In the data rows, 128 means zero.
Each row below has a hidden score, from 0 to 40, with 20 about the middle. What is it? The score is a weighted sum of the row's numbers plus the product of two more (or one squared), each taken from its middle value.
array([116, 128, 142, 145, 137, 162, 102, 114, 117, 136, 149, 119, 70, 94,
       72, 138, 96, 188, 119, 195]) ~ 22
array([87, 102, 144, 120, 95, 78, 187, 119, 172, 70, 112, 125, 160, 177,
       200, 99, 130, 107, 89, 55]) ~ 18
array([146, 106, 139, 97, 101, 131, 156, 134, 137, 138, 90, 101, 171, 171,
       144, 105, 134, 117, 114, 85]) ~ 24
array([118, 127, 69, 160, 141, 94, 194, 190, 29, 154, 93, 140, 145, 151,
       122, 161, 171, 88, 163, 88]) ~ 28
array([122, 143, 134, 119, 111, 159, 143, 99, 142, 101, 143, 171, 141, 142,
       142, 117, 122, 120, 125, 141]) ~ 15
array([170, 152, 154, 132, 164, 167, 105, 125, 146, 131, 92, 77, 83, 114,
       81, 108, 123, 153, 140, 149]) ~ 17
array([137, 157, 95, 112, 125, 173, 131, 133, 126, 95, 134, 144, 157, 120,
       147, 133, 133, 109, 138, 164]) ~ 19
array([115, 99, 136, 124, 131, 115, 134, 128, 123, 136, 125, 128, 116, 91,
       138, 128, 127, 161, 147, 136]) ~ 23
array([133, 96, 65, 96, 133, 60, 200, 117, 107, 128, 144, 136, 110, 145,
       165, 87, 131, 134, 89, 62]) ~ 22
array([133, 123, 149, 92, 112, 190, 127, 164, 124, 165, 86, 70, 154, 105,
       111, 138, 135, 120, 161, 163]) ~ 10
array([171, 165, 111, 96, 140, 140, 111, 103, 136, 142, 91, 83, 175, 151,
       70, 133, 180, 103, 142, 134]) ~ 12
array([147, 163, 130, 148, 149, 139, 93, 103, 116, 104, 111, 138, 94, 97,
       94, 122, 106, 150, 144, 184]) ~ 23
array([97, 124, 128, 104, 66, 138, 180, 63, 149, 158, 158, 199, 144, 145,
       115, 152, 182, 130, 148, 107]) ~ 5
array([157, 112, 94, 158, 109, 154, 131, 162, 99, 146, 92, 177, 130, 162,
       93, 133, 119, 94, 194, 113]) ~ 25
array([129, 142, 164, 113, 122, 168, 127, 91, 144, 120, 126, 100, 165, 127,
       130, 133, 111, 122, 133, 146]) ~ 14
array([128, 159, 144, 122, 153, 126, 91, 79, 152, 143, 163, 163, 96, 151,
       100, 94, 123, 148, 134, 119]) ~ 12
array([138, 104, 159, 114, 67, 113, 143, 177, 197, 104, 57, 97, 186, 156,
       163, 147, 130, 77, 154, 110]) ~ 18
array([189, 144, 120, 132, 122, 98, 136, 159, 107, 137, 182, 90, 120, 94,
       149, 110, 141, 149, 108, 123]) ~ 5
array([98, 175, 128, 124, 155, 136, 178, 127, 83, 107, 195, 125, 96, 133,
       119, 167, 202, 240, 81, 91]) ~ 23
array([85, 162, 113, 174, 153, 155, 124, 82, 62, 140, 210, 206, 77, 122,
       127, 188, 190, 170, 122, 131]) ~ 26
array([117, 114, 195, 137, 148, 126, 120, 135, 152, 133, 138, 170, 128, 190,
       117, 90, 90, 114, 154, 108]) ~ 23
array([110, 133, 137, 113, 125, 150, 147, 115, 124, 114, 121, 152, 114, 139,
       117, 104, 123, 128, 171, 149]) ~ 9
array([157, 104, 185, 133, 155, 130, 103, 158, 132, 138, 144, 141, 88, 142,
       108, 94, 126, 131, 148, 125]) ~ 21
array([131, 162, 110, 105, 122, 88, 106, 111, 111, 109, 153, 144, 224, 161,
       134, 170, 131, 91, 156, 134]) ~ 25
array([82, 134, 120, 126, 159, 146, 149, 133, 102, 137, 165, 137, 120, 124,
       120, 167, 183, 185, 72, 67]) ~ 19
array([131, 140, 132, 156, 188, 94, 127, 110, 124, 152, 173, 133, 75, 111,
       83, 67, 74, 140, 123, 152]) ~ 26
array([82, 123, 108, 123, 109, 129, 147, 118, 126, 81, 165, 121, 153, 141,
       162, 158, 163, 106, 111, 114]) ~ 14
array([113, 136, 121, 139, 106, 143, 166, 134, 125, 131, 112, 120, 125, 145,
       158, 175, 141, 112, 125, 92]) ~ 19
array([184, 135, 169, 141, 135, 128, 138, 149, 198, 98, 149, 156, 143, 184,
       129, 66, 85, 104, 148, 120]) ~ 28
array([159, 120, 167, 117, 133, 103, 122, 124, 139, 150, 114, 122, 127, 110,
       104, 85, 112, 115, 125, 148]) ~ 19
array([159, 132, 136, 106, 100, 154, 103, 211, 169, 142, 59, 75, 149, 107,
       88, 125, 120, 143, 148, 129]) ~ 17
array([157, 95, 110, 144, 126, 111, 144, 109, 74, 165, 132, 162, 93, 160,
       125, 110, 117, 135, 88, 133]) ~ 32
array([183, 107, 139, 102, 105, 146, 135, 128, 119, 159, 95, 111, 158, 151,
       131, 120, 128, 99, 158, 98]) ~ 21
array([79, 96, 139, 142, 121, 165, 59, 111, 117, 158, 72, 146, 183, 133,
       60, 196, 163, 163, 142, 177]) ~ 6
array([148, 136, 111, 128, 155, 126, 132, 119, 128, 150, 109, 102, 114, 91,
       120, 145, 141, 129, 132, 132]) ~ 25
array([87, 95, 122, 136, 114, 156, 149, 145, 150, 111, 131, 126, 148, 151,
       159, 139, 121, 88, 151, 117]) ~ 16
array([172, 188, 121, 116, 133, 150, 92, 106, 122, 110, 122, 119, 144, 126,
       113, 134, 175, 145, 124, 157]) ~ 19
array([116, 98, 140, 157, 107, 106, 143, 121, 135, 133, 168, 191, 125, 149,
       126, 130, 119, 120, 136, 109]) ~ 25
array([117, 151, 128, 107, 175, 109, 102, 116, 101, 136, 188, 137, 157, 124,
       116, 143, 170, 82, 121, 101]) ~ 14
array([136, 102, 90, 102, 129, 157, 145, 107, 112, 154, 120, 102, 136, 140,
       149, 149, 152, 129, 134, 128]) ~ 22
array([168, 136, 117, 142, 203, 125, 97, 94, 109, 124, 180, 138, 69, 127,
       91, 80, 67, 145, 99, 114]) ~ 26
array([79, 133, 134, 150, 157, 149, 150, 92, 99, 119, 194, 185, 58, 146,
       133, 116, 115, 183, 84, 136]) ~ 20
array([147, 153, 199, 130, 113, 157, 141, 152, 153, 60, 157, 152, 126, 113,
       154, 119, 148, 87, 147, 130]) ~ 6
array([148, 84, 146, 118, 127, 104, 182, 135, 101, 158, 104, 97, 141, 129,
       161, 119, 119, 99, 135, 66]) ~ 23
array([159, 128, 174, 145, 145, 118, 112, 99, 137, 153, 141, 140, 79, 147,
       124, 78, 100, 127, 145, 103]) ~ 20
array([139, 112, 134, 157, 146, 115, 134, 120, 108, 137, 139, 112, 103, 159,
       114, 113, 107, 114, 129, 138]) ~ 23
array([153, 124, 150, 103, 150, 142, 96, 119, 116, 117, 126, 130, 123, 99,
       112, 84, 87, 136, 128, 137]) ~ 17
array([116, 149, 125, 100, 142, 158, 130, 136, 142, 142, 112, 92, 137, 73,
       103, 136, 110, 156, 106, 156]) ~ 16
array([131, 135, 141, 136, 166, 135, 73, 85, 139, 117, 150, 135, 89, 131,
       108, 135, 97, 157, 205, 153]) ~ 28
array([179, 78, 153, 155, 130, 154, 105, 114, 120, 139, 139, 147, 128, 122,
       106, 86, 113, 141, 141, 137]) ~ 28
array([131, 121, 153, 115, 142, 136, 123, 88, 104, 99, 176, 152, 127, 146,
       136, 140, 127, 161, 112, 147]) ~ 25
array([95, 134, 109, 113, 121, 153, 129, 118, 148, 164, 110, 80, 161, 85,
       162, 141, 138, 144, 134, 193]) ~ 24
array([88, 115, 94, 107, 87, 116, 133, 153, 113, 98, 143, 138, 131, 108,
       163, 128, 135, 146, 155, 129]) ~ 12
array([95, 91, 115, 155, 108, 98, 120, 129, 147, 95, 135, 168, 136, 125,
       149, 161, 96, 83, 117, 83]) ~ 20
array([96, 100, 146, 81, 76, 97, 193, 127, 185, 87, 134, 89, 189, 127,
       197, 170, 180, 164, 78, 93]) ~ 20
array([130, 98, 124, 116, 93, 95, 149, 148, 137, 113, 112, 126, 183, 121,
       112, 141, 135, 75, 139, 130]) ~ 13
array([154, 96, 168, 145, 199, 66, 120, 107, 111, 139, 180, 164, 70, 126,
       93, 57, 51, 144, 104, 141]) ~ 31
array([128, 138, 141, 143, 145, 167, 131, 118, 132, 122, 104, 116, 124, 147,
       107, 104, 104, 126, 150, 130]) ~ 14
array([140, 157, 147, 140, 127, 153, 101, 81, 96, 95, 156, 159, 109, 144,
       115, 146, 115, 132, 187, 142]) ~ 14
array([90, 115, 79, 121, 80, 136, 127, 158, 144, 110, 93, 112, 150, 143,
       117, 147, 141, 81, 146, 141]) ~ 8
array([110, 105, 128, 154, 162, 74, 112, 135, 166, 123, 131, 147, 113, 160,
       112, 81, 97, 78, 133, 135]) ~ 26
array([87, 166, 108, 141, 129, 122, 132, 135, 97, 146, 206, 155, 115, 103,
       135, 139, 129, 155, 136, 145]) ~ 19
array([154, 109, 147, 124, 151, 157, 130, 111, 134, 133, 123, 142, 114, 119,
       122, 140, 123, 125, 94, 147]) ~ 26
array([160, 165, 78, 134, 58, 170, 88, 170, 168, 92, 143, 95, 152, 107,
       113, 151, 159, 101, 83, 129]) ~ 1
array([87, 98, 128, 75, 101, 86, 166, 158, 159, 97, 121, 115, 130, 144,
       185, 96, 108, 124, 125, 84]) ~ 11
array([174, 130, 122, 153, 149, 89, 126, 125, 138, 152, 119, 124, 53, 91,
       118, 104, 97, 129, 134, 137]) ~ 20
array([145, 164, 61, 142, 88, 184, 148, 137, 118, 151, 127, 80, 142, 126,
       158, 175, 166, 156, 108, 112]) ~ 21
array([78, 136, 120, 94, 91, 95, 103, 103, 227, 128, 138, 158, 160, 126,
       149, 115, 112, 88, 125, 133]) ~ 7
array([141, 121, 169, 154, 167, 158, 115, 99, 70, 142, 151, 137, 98, 94,
       98, 135, 113, 179, 132, 150]) ~ 28
array([157, 124, 99, 154, 87, 134, 56, 122, 181, 128, 90, 111, 154, 127,
       121, 144, 79, 112, 80, 141]) ~ 26
array([99, 129, 142, 105, 99, 134, 87, 116, 173, 116, 104, 85, 158, 114,
       148, 130, 100, 111, 142, 145]) ~ 8
array([102, 157, 153, 159, 176, 143, 69, 103, 143, 149, 175, 166, 36, 80,
       83, 88, 60, 161, 149, 180]) ~ 20
array([133, 112, 149, 139, 110, 99, 75, 176, 193, 174, 71, 117, 160, 125,
       101, 108, 98, 59, 159, 155]) ~ 20
array([127, 137, 128, 121, 166, 145, 114, 92, 111, 172, 102, 119, 128, 111,
       111, 127, 115, 159, 115, 141]) ~ 23
array([146, 139, 173, 110, 171, 113, 86, 118, 142, 142, 114, 94, 101, 106,
       78, 65, 102, 142, 133, 128]) ~ 11
array([152, 136, 188, 125, 158, 152, 98, 130, 122, 149, 142, 147, 113, 142,
       103, 96, 106, 133, 133, 149]) ~ 24
array([148, 96, 160, 99, 0, 175, 194, 234, 211, 151, 19, 54, 252, 159,
       198, 228, 221, 73, 220, 118]) ~ 18
array([113, 189, 79, 148, 118, 165, 134, 130, 136, 145, 90, 105, 140, 114,
       139, 172, 162, 113, 124, 155]) ~ 21
array([147, 184, 81, 114, 136, 137, 103, 180, 93, 166, 100, 91, 176, 160,
       78, 150, 163, 119, 145, 123]) ~ 24
array([148, 151, 152, 74, 120, 112, 87, 125, 139, 113, 108, 108, 168, 113,
       115, 112, 114, 126, 107, 149]) ~ 17
array([163, 104, 142, 119, 106, 129, 120, 148, 181, 175, 81, 66, 153, 107,
       132, 104, 113, 99, 131, 124]) ~ 17
array([113, 149, 128, 131, 73, 134, 151, 126, 162, 164, 88, 122, 128, 125,
       126, 147, 146, 91, 150, 150]) ~ 9
array([113, 121, 122, 162, 109, 144, 100, 106, 140, 79, 158, 192, 118, 174,
       149, 93, 116, 108, 128, 135]) ~ 16
array([133, 137, 132, 163, 163, 152, 130, 123, 120, 142, 151, 151, 74, 67,
       159, 96, 107, 163, 103, 137]) ~ 29
array([117, 100, 87, 71, 103, 121, 109, 140, 160, 154, 129, 107, 136, 141,
       149, 152, 167, 110, 144, 107]) ~ 11
array([158, 118, 140, 128, 133, 112, 169, 126, 137, 116, 122, 136, 125, 99,
       95, 124, 111, 138, 99, 112]) ~ 22
array([113, 153, 117, 105, 143, 153, 124, 104, 134, 133, 135, 102, 145, 123,
       97, 101, 139, 154, 162, 166]) ~ 10
array([80, 115, 96, 153, 107, 105, 139, 160, 146, 134, 128, 144, 127, 137,
       144, 121, 148, 130, 156, 100]) ~ 19
array([118, 89, 175, 128, 3, 85, 180, 255, 225, 138, 20, 86, 232, 189,
       198, 169, 176, 20, 192, 111]) ~ 20
array([154, 99, 152, 117, 137, 127, 131, 143, 153, 136, 103, 134, 108, 117,
       121, 47, 88, 126, 140, 113]) ~ 18
array([117, 154, 111, 168, 132, 107, 123, 111, 137, 166, 113, 127, 97, 127,
       108, 122, 117, 119, 142, 166]) ~ 25
array([108, 134, 134, 139, 150, 173, 61, 89, 132, 137, 154, 196, 95, 106,
       116, 137, 49, 172, 146, 213]) ~ 28
array([158, 110, 129, 119, 114, 143, 131, 160, 152, 157, 154, 97, 137, 96,
       134, 79, 152, 130, 73, 80]) ~ 20
array([162, 115, 114, 110, 111, 148, 87, 136, 143, 200, 95, 87, 146, 103,
       102, 99, 129, 100, 92, 124]) ~ 16
array([80, 101, 88, 141, 129, 58, 150, 122, 91, 82, 151, 212, 100, 195,
       185, 154, 128, 97, 118, 55]) ~ 27
array([115, 138, 75, 148, 131, 154, 113, 113, 83, 143, 122, 155, 155, 136,
       119, 161, 121, 148, 112, 169]) ~ 32
array([156, 137, 142, 144, 172, 129, 116, 145, 123, 163, 160, 110, 43, 98,
       74, 73, 116, 139, 114, 129]) ~ 12
array([109, 123, 134, 130, 121, 137, 177, 134, 94, 108, 141, 136, 136, 106,
       189, 141, 150, 124, 125, 111]) ~ 21
array([137, 99, 151, 98, 114, 113, 126, 105, 169, 146, 120, 90, 153, 120,
       150, 137, 154, 124, 105, 130]) ~ 19
array([134, 126, 130, 98, 135, 131, 160, 66, 175, 144, 148, 138, 129, 154,
       153, 126, 140, 152, 79, 104]) ~ 20
array([136, 135, 134, 122, 142, 156, 144, 119, 108, 161, 107, 107, 123, 93,
       114, 141, 129, 160, 111, 140]) ~ 23
array([160, 116, 126, 125, 185, 133, 104, 111, 120, 154, 184, 129, 72, 104,
       61, 106, 116, 175, 61, 137]) ~ 26
array([158, 175, 143, 106, 161, 149, 128, 157, 116, 145, 123, 86, 148, 89,
       105, 144, 147, 165, 133, 197]) ~ 27
array([134, 111, 89, 242, 120, 114, 189, 149, 69, 166, 118, 151, 94, 164,
       158, 126, 172, 104, 126, 57]) ~ 38
array([93, 117, 127, 160, 134, 110, 129, 129, 138, 146, 105, 130, 114, 113,
       124, 150, 130, 133, 155, 126]) ~ 25
array([100, 112, 75, 151, 141, 95, 126, 125, 106, 153, 143, 155, 116, 157,
       149, 152, 123, 121, 79, 113]) ~ 33
array([99, 138, 101, 122, 90, 116, 100, 148, 125, 153, 81, 122, 169, 148,
       172, 149, 106, 72, 164, 169]) ~ 21
array([152, 107, 112, 144, 172, 169, 118, 117, 98, 119, 154, 165, 101, 131,
       116, 106, 103, 138, 131, 163]) ~ 31
array([165, 143, 124, 123, 158, 141, 155, 144, 136, 138, 83, 87, 100, 76,
       103, 143, 130, 156, 136, 129]) ~ 24
array([136, 127, 106, 103, 128, 156, 133, 97, 119, 134, 113, 91, 114, 95,
       132, 146, 106, 154, 139, 168]) ~ 22
array([75, 133, 61, 130, 132, 113, 149, 115, 106, 137, 162, 149, 97, 91,
       155, 162, 151, 139, 74, 134]) ~ 25
array([136, 124, 128, 103, 149, 126, 113, 143, 116, 145, 125, 68, 108, 106,
       109, 123, 105, 164, 116, 144]) ~ 18
array([118, 126, 115, 127, 166, 136, 122, 83, 110, 122, 134, 144, 89, 159,
       130, 115, 104, 155, 129, 162]) ~ 26
array([134, 127, 149, 137, 154, 107, 118, 117, 130, 108, 136, 135, 95, 151,
       123, 104, 127, 137, 155, 125]) ~ 21
array([100, 159, 130, 160, 159, 175, 118, 79, 115, 115, 193, 145, 101, 75,
       113, 113, 157, 197, 76, 156]) ~ 16
array([128, 123, 140, 142, 164, 75, 109, 125, 142, 134, 119, 144, 83, 133,
       107, 94, 87, 115, 119, 115]) ~ 23
array([141, 139, 143, 176, 89, 111, 181, 149, 8, 162, 124, 139, 102, 130,
       172, 114, 188, 104, 219, 90]) ~ 17
array([164, 119, 142, 136, 145, 126, 131, 140, 131, 104, 147, 103, 98, 129,
       93, 95, 98, 141, 137, 149]) ~ 18
array([134, 92, 155, 160, 137, 115, 186, 122, 120, 142, 127, 145, 118, 124,
       106, 86, 69, 135, 135, 135]) ~ 29
array([151, 132, 151, 161, 139, 89, 84, 134, 132, 165, 167, 112, 104, 76,
       142, 114, 141, 141, 114, 102]) ~ 21
array([126, 176, 100, 133, 166, 159, 102, 136, 111, 139, 87, 61, 147, 84,
       135, 127, 119, 131, 93, 140]) ~ 22
array([114, 132, 113, 139, 151, 85, 116, 116, 92, 150, 155, 171, 117, 132,
       126, 139, 151, 122, 111, 133]) ~ 28
array([92, 100, 124, 117, 109, 115, 149, 140, 122, 62, 96, 118, 153, 135,
       182, 152, 137, 119, 108, 158]) ~ 23
array([118, 113, 73, 133, 110, 137, 108, 153, 109, 130, 70, 133, 161, 134,
       150, 177, 156, 101, 163, 163]) ~ 28
array([131, 110, 94, 126, 107, 155, 76, 146, 106, 149, 82, 142, 182, 133,
       51, 180, 141, 138, 135, 171]) ~ 24
array([143, 87, 210, 115, 84, 114, 137, 155, 174, 99, 50, 127, 205, 156,
       125, 113, 110, 49, 146, 117]) ~ 21
array([146, 130, 125, 138, 106, 153, 132, 139, 159, 114, 106, 102, 142, 115,
       106, 99, 97, 105, 156, 130]) ~ 11
array([114, 109, 174, 132, 102, 100, 138, 147, 164, 128, 99, 111, 137, 128,
       125, 131, 104, 84, 148, 127]) ~ 12
array([65, 131, 123, 84, 122, 63, 161, 63, 155, 52, 147, 81, 143, 125,
       165, 136, 136, 164, 54, 152]) ~ 21
array([143, 178, 84, 151, 88, 182, 94, 136, 83, 186, 85, 126, 157, 91,
       108, 212, 159, 125, 148, 136]) ~ 24
array([93, 210, 136, 127, 93, 170, 109, 126, 148, 95, 190, 117, 123, 176,
       162, 161, 186, 110, 103, 134]) ~ 3
array([104, 117, 164, 104, 140, 131, 143, 129, 143, 120, 125, 111, 114, 150,
       133, 78, 76, 113, 112, 112]) ~ 10
array([120, 166, 60, 134, 115, 79, 227, 133, 82, 89, 120, 98, 154, 158,
       214, 176, 234, 122, 96, 43]) ~ 22
array([138, 122, 91, 117, 176, 150, 93, 108, 105, 127, 157, 130, 120, 131,
       103, 117, 126, 143, 117, 143]) ~ 24
array([158, 137, 85, 146, 100, 134, 53, 176, 137, 126, 129, 99, 137, 81,
       134, 182, 111, 131, 65, 140]) ~ 19
array([139, 118, 144, 127, 169, 116, 91, 96, 105, 136, 149, 139, 109, 148,
       107, 90, 78, 122, 130, 139]) ~ 22
array([147, 157, 113, 135, 154, 171, 132, 96, 117, 136, 152, 130, 131, 96,
       142, 178, 146, 178, 119, 137]) ~ 33
array([125, 149, 140, 136, 123, 138, 137, 121, 127, 113, 110, 133, 128, 132,
       102, 122, 116, 119, 142, 136]) ~ 14
array([124, 145, 54, 165, 119, 144, 98, 77, 39, 144, 138, 199, 100, 159,
       128, 166, 137, 117, 191, 178]) ~ 27
array([100, 139, 120, 95, 153, 165, 74, 107, 131, 132, 140, 111, 95, 81,
       93, 141, 78, 158, 155, 175]) ~ 15
array([121, 134, 98, 199, 78, 186, 98, 129, 109, 167, 106, 122, 154, 131,
       108, 168, 147, 145, 207, 132]) ~ 23
array([87, 129, 141, 141, 107, 124, 89, 148, 126, 99, 108, 122, 141, 151,
       130, 145, 144, 114, 173, 88]) ~ 11
array([136, 100, 95, 154, 76, 116, 113, 120, 97, 132, 54, 143, 158, 125,
       152, 162, 129, 67, 155, 140]) ~ 21
array([137, 136, 144, 129, 120, 197, 90, 152, 140, 145, 103, 102, 174, 174,
       76, 157, 132, 106, 135, 117]) ~ 13
array([108, 114, 100, 151, 127, 142, 146, 84, 98, 124, 158, 156, 119, 74,
       150, 156, 155, 132, 153, 137]) ~ 23
array([166, 109, 164, 133, 151, 123, 125, 146, 118, 129, 129, 136, 103, 112,
       104, 104, 96, 143, 106, 106]) ~ 26
array([113, 198, 156, 101, 105, 173, 146, 182, 122, 35, 164, 133, 138, 147,
       139, 164, 204, 123, 119, 106]) ~ 2
array([164, 167, 99, 142, 145, 187, 125, 128, 99, 134, 117, 133, 104, 121,
       122, 129, 131, 155, 109, 132]) ~ 25
array([134, 127, 157, 105, 147, 129, 142, 147, 131, 154, 120, 100, 117, 119,
       121, 86, 105, 148, 107, 160]) ~ 21
array([165, 134, 156, 150, 161, 110, 106, 141, 131, 121, 155, 162, 105, 152,
       87, 84, 92, 111, 123, 131]) ~ 25
array([179, 117, 157, 121, 147, 139, 152, 122, 148, 160, 134, 125, 98, 160,
       107, 124, 146, 122, 135, 152]) ~ 26
array([111, 132, 133, 108, 149, 102, 150, 62, 106, 81, 126, 158, 108, 91,
       123, 134, 123, 116, 118, 136]) ~ 16
array([156, 143, 138, 92, 139, 99, 102, 130, 138, 151, 108, 103, 122, 99,
       106, 90, 107, 135, 133, 134]) ~ 15
array([107, 91, 128, 141, 162, 114, 161, 141, 165, 136, 127, 112, 104, 107,
       144, 118, 75, 131, 152, 103]) ~ 30
array([125, 107, 124, 172, 150, 148, 119, 123, 148, 161, 141, 103, 120, 91,
       114, 120, 132, 177, 119, 123]) ~ 28
array([127, 80, 153, 131, 175, 102, 141, 135, 128, 103, 134, 148, 127, 152,
       92, 69, 91, 91, 130, 99]) ~ 19
array([167, 133, 126, 116, 175, 139, 127, 82, 90, 146, 143, 105, 89, 121,
       89, 125, 100, 161, 131, 128]) ~ 22
array([99, 133, 147, 99, 183, 90, 136, 81, 75, 61, 202, 186, 142, 159,
       160, 131, 107, 144, 75, 114]) ~ 30
array([97, 132, 102, 117, 67, 135, 84, 171, 202, 76, 69, 171, 124, 148,
       152, 110, 77, 88, 90, 131]) ~ 8
array([160, 127, 175, 154, 171, 159, 120, 84, 134, 157, 120, 144, 114, 116,
       88, 118, 117, 156, 132, 177]) ~ 30
array([89, 136, 107, 106, 95, 100, 100, 154, 173, 144, 108, 92, 165, 47,
       180, 139, 96, 100, 130, 153]) ~ 13
array([166, 115, 172, 107, 134, 116, 149, 124, 171, 157, 141, 142, 118, 167,
       116, 96, 88, 85, 147, 135]) ~ 18
array([141, 75, 179, 115, 156, 130, 105, 95, 102, 134, 106, 164, 146, 128,
       72, 96, 97, 132, 156, 154]) ~ 21
array([97, 99, 128, 147, 101, 131, 134, 166, 133, 126, 102, 122, 146, 102,
       184, 132, 138, 98, 162, 117]) ~ 20
array([109, 153, 68, 90, 103, 130, 111, 177, 80, 151, 91, 141, 175, 153,
       74, 160, 176, 152, 147, 149]) ~ 21
array([138, 144, 110, 115, 129, 140, 122, 113, 104, 161, 128, 115, 114, 95,
       112, 111, 131, 128, 107, 165]) ~ 15
array([145, 63, 104, 87, 0, 187, 172, 255, 199, 198, 0, 85, 221, 184,
       143, 217, 188, 51, 222, 110]) ~ 14
array([110, 155, 74, 140, 113, 144, 111, 119, 124, 147, 132, 107, 149, 78,
       148, 155, 152, 126, 165, 161]) ~ 20
array([127, 141, 142, 100, 139, 136, 141, 156, 102, 121, 121, 134, 127, 153,
       133, 98, 112, 116, 167, 188]) ~ 19
array([145, 162, 113, 113, 82, 147, 121, 116, 132, 155, 148, 120, 121, 74,
       153, 144, 143, 146, 121, 128]) ~ 10
array([126, 135, 125, 110, 150, 86, 136, 113, 152, 90, 129, 123, 100, 130,
       139, 72, 121, 161, 98, 163]) ~ 23
array([108, 151, 83, 124, 139, 124, 125, 105, 99, 125, 124, 98, 123, 108,
       117, 157, 147, 161, 128, 139]) ~ 21
array([74, 178, 197, 126, 136, 167, 157, 149, 105, 63, 195, 192, 155, 211,
       138, 134, 153, 69, 178, 101]) ~ 8
array([138, 166, 128, 107, 134, 146, 127, 128, 158, 113, 113, 114, 129, 144,
       134, 125, 110, 113, 181, 141]) ~ 16
array([145, 102, 168, 143, 132, 124, 107, 106, 118, 157, 127, 113, 94, 137,
       130, 117, 93, 110, 140, 151]) ~ 19
array([117, 120, 75, 112, 108, 85, 161, 140, 99, 95, 114, 104, 146, 127,
       165, 158, 142, 116, 105, 126]) ~ 18
array([115, 149, 140, 111, 150, 123, 106, 56, 125, 90, 130, 151, 129, 131,
       151, 120, 115, 133, 119, 131]) ~ 15
array([105, 164, 108, 114, 119, 138, 100, 94, 102, 115, 138, 142, 136, 132,
       142, 177, 187, 157, 142, 129]) ~ 16
array([147, 147, 156, 106, 121, 97, 141, 97, 90, 146, 119, 129, 108, 113,
       104, 97, 139, 126, 148, 120]) ~ 9
array([99, 146, 148, 144, 163, 140, 159, 129, 111, 125, 252, 107, 99, 109,
       106, 147, 202, 212, 68, 95]) ~ 20
array([168, 133, 99, 141, 149, 109, 110, 151, 134, 184, 83, 105, 151, 145,
       102, 148, 160, 97, 190, 141]) ~ 31
array([139, 103, 135, 121, 150, 122, 144, 120, 113, 137, 133, 109, 114, 105,
       109, 97, 97, 129, 158, 145]) ~ 18
array([111, 117, 125, 153, 113, 126, 120, 122, 141, 129, 121, 165, 122, 126,
       166, 143, 104, 130, 156, 120]) ~ 27
array([82, 116, 109, 79, 86, 69, 180, 172, 166, 80, 140, 132, 158, 153,
       229, 164, 164, 96, 78, 86]) ~ 16
array([187, 126, 103, 103, 98, 158, 147, 144, 183, 113, 59, 101, 204, 123,
       94, 121, 144, 81, 145, 148]) ~ 16
array([122, 78, 139, 130, 144, 147, 111, 137, 149, 160, 137, 136, 83, 181,
       120, 62, 91, 113, 146, 110]) ~ 12
array([135, 97, 180, 111, 158, 73, 159, 108, 147, 57, 172, 119, 153, 151,
       182, 154, 204, 182, 69, 72]) ~ 34
array([118, 155, 139, 132, 121, 104, 124, 65, 106, 120, 157, 148, 129, 151,
       140, 120, 124, 130, 117, 117]) ~ 19
array([80, 157, 59, 114, 139, 107, 176, 86, 105, 108, 158, 127, 114, 80,
       141, 119, 152, 199, 119, 123]) ~ 19
array([67, 111, 136, 128, 112, 123, 180, 118, 78, 126, 125, 175, 114, 173,
       160, 140, 137, 100, 133, 77]) ~ 16
array([159, 130, 149, 109, 134, 156, 116, 135, 125, 138, 103, 94, 135, 114,
       108, 127, 132, 138, 182, 166]) ~ 18
array([126, 157, 136, 101, 159, 139, 142, 148, 125, 155, 158, 128, 117, 119,
       113, 89, 132, 131, 121, 102]) ~ 15
array([140, 144, 169, 136, 154, 123, 163, 144, 148, 165, 93, 97, 111, 124,
       108, 53, 76, 104, 125, 156]) ~ 19
array([124, 131, 142, 102, 106, 64, 151, 136, 128, 79, 129, 142, 103, 120,
       129, 81, 107, 117, 89, 108]) ~ 8
array([80, 73, 107, 185, 96, 125, 137, 110, 92, 76, 117, 204, 163, 246,
       190, 214, 163, 127, 113, 78]) ~ 37
array([126, 142, 147, 127, 164, 125, 105, 141, 138, 183, 127, 150, 87, 91,
       116, 87, 108, 140, 131, 110]) ~ 22
array([95, 66, 127, 116, 47, 126, 144, 175, 169, 108, 89, 68, 185, 134,
       171, 141, 151, 81, 98, 114]) ~ 9
array([49, 117, 94, 158, 106, 78, 159, 154, 90, 121, 121, 164, 145, 118,
       217, 178, 150, 134, 125, 56]) ~ 38
